In the rows, 100 means zero.
One turn moves every row onto another: examples first, then more rows asked:
z_757:  88 100 106 103  83 125  97 100 112 109 103  90 106  88  90 108  94 108  86 117  94 120 129  87  97 104 115 108 111 100 153 104 104  75 103 107
z_367: 102  68 103 108  94 103  95 107 114 101 103  61 109 119 116 110 101  83  92 119  90 109  93 123 106 106  83  78  82  94  99 119  97  94 106 107
z_900: 102  89 107 101 107  95  74 108 112 115 101  78 112 120  62  91 103 105 133  74  97 109 133  98 117  94 113  94 114  75 101  98 100  89 116 100
z_336:  87  96 107 110 122 115  81 105 111  97 111  89 102 136 126 107 100 101 111 111 100 115 102 110 117 108 101 105 119  97 131 126  59  73  97  98
z_678:  94  99 101  98  80 131 100  96 122 115 100  92 106  88  91 106  95 112  86 107 102 121 122  85  90 100 117 112 123  97 148 103 105  81 102 106
z_4: 103  84 101  99 100  91  73 107 111 112 108  76 112 114  63  94 101 108 133  78  97 118 131  96 116  99 113  96 113  70 102  98 102  88 114  96
z_785:  96  94  99 112 110 111  96 109 116 113 102  93 105  77  96 114 113 100 121  71 126 110 102 116 100 100 101 111  57 102 110 116 112  99 101  92
z_574: 105  73 109 107  99 111 100 106 121 113  91  65 107 126 117 106 104  82  93 107  98  97  91 127 100  99  82  80  91  98  93 121  95 102 109 112
z_759: 104  86 103  99 103  95  75 106 115 115 103  78 112 116  64  92 102 107 133  74 101 114 130  96 114  96 114  97 117  71  99  98 101  91 116  97
z_627:  96  92  98 112 106 111  95 108 116 112 103  92 105  76  96 114 112 101 121  72 127 112 102 114  99 101 100 112  56 100 110 117 113 100 101  92
z_468: 100  87 106 101 105  91  73 109 108 111 104  78 113 117  62  93 102 104 131  80  94 114 133  97 118  99 112  93 109  74 104  99 100  87 116  98
z_528: 111  69  95 102  89 114 101 101 130 114  95  63 108 120 118 107 101  90  93 100 106 107  81 121  93  99  86  85 102  90  89 119  98 106 105 106
z_187:  96  93  99 112 108 110  95 109 114 111 104  92 104  75  95 115 111 101 121  74 125 114 103 114 100 102 102 111  55 100 110 117 112  98 102  92
z_728:  91  87  95 107 111 114  79 103 115  92 121  84 103 126 127 109  97 106 112 111 104 128  95 105 114 112 104 107 123  89 129 125  62  73  93  90
z_96: 109  62  91 103  84 107  96 103 122 102 107  57 109 111 118 109  98  91  93 112  99 120  84 119  98 107  86  84  92  87  94 120 100  98 102 101
z_184:  94  94 101 113 109 110  95 109 114 113 102  93 106  77  96 115 112  99 121  74 125 111 104 116 101 101 101 111  54 102 111 117 112  99 102  94
z_122:  87 107 115 104  93 128 100 102 113 115  92  95 105  96  89 106  96 104  87 112  95 107 131  91  99  98 113 106 112 106 152 105 101  78 107 112
z_397:  93 106 110 100  89 134 102  97 123 121  90  96 104  95  92 105  96 109  87 101 103 108 125  90  91  94 114 109 124 104 147 104 103  83 105 112
z_385:  93  97 105 107 122 122  85 101 121 106 104  92 100 138 128 104 101 105 111  98 109 110  95 109 110 101 102 107 131  96 125 124  60  81  97  99
z_456:  97  90  93 103 111 121  83  99 125 101 113  88 102 130 129 106  98 110 111  98 113 124  90 104 107 106 104 111 136  87 124 124  64  79  93  92

z_528 moves to -> z_96
z_184 moves to -> z_785
z_4 moves to -> z_468
Where do these go?
z_122 moves to -> z_397
z_336 moves to -> z_385

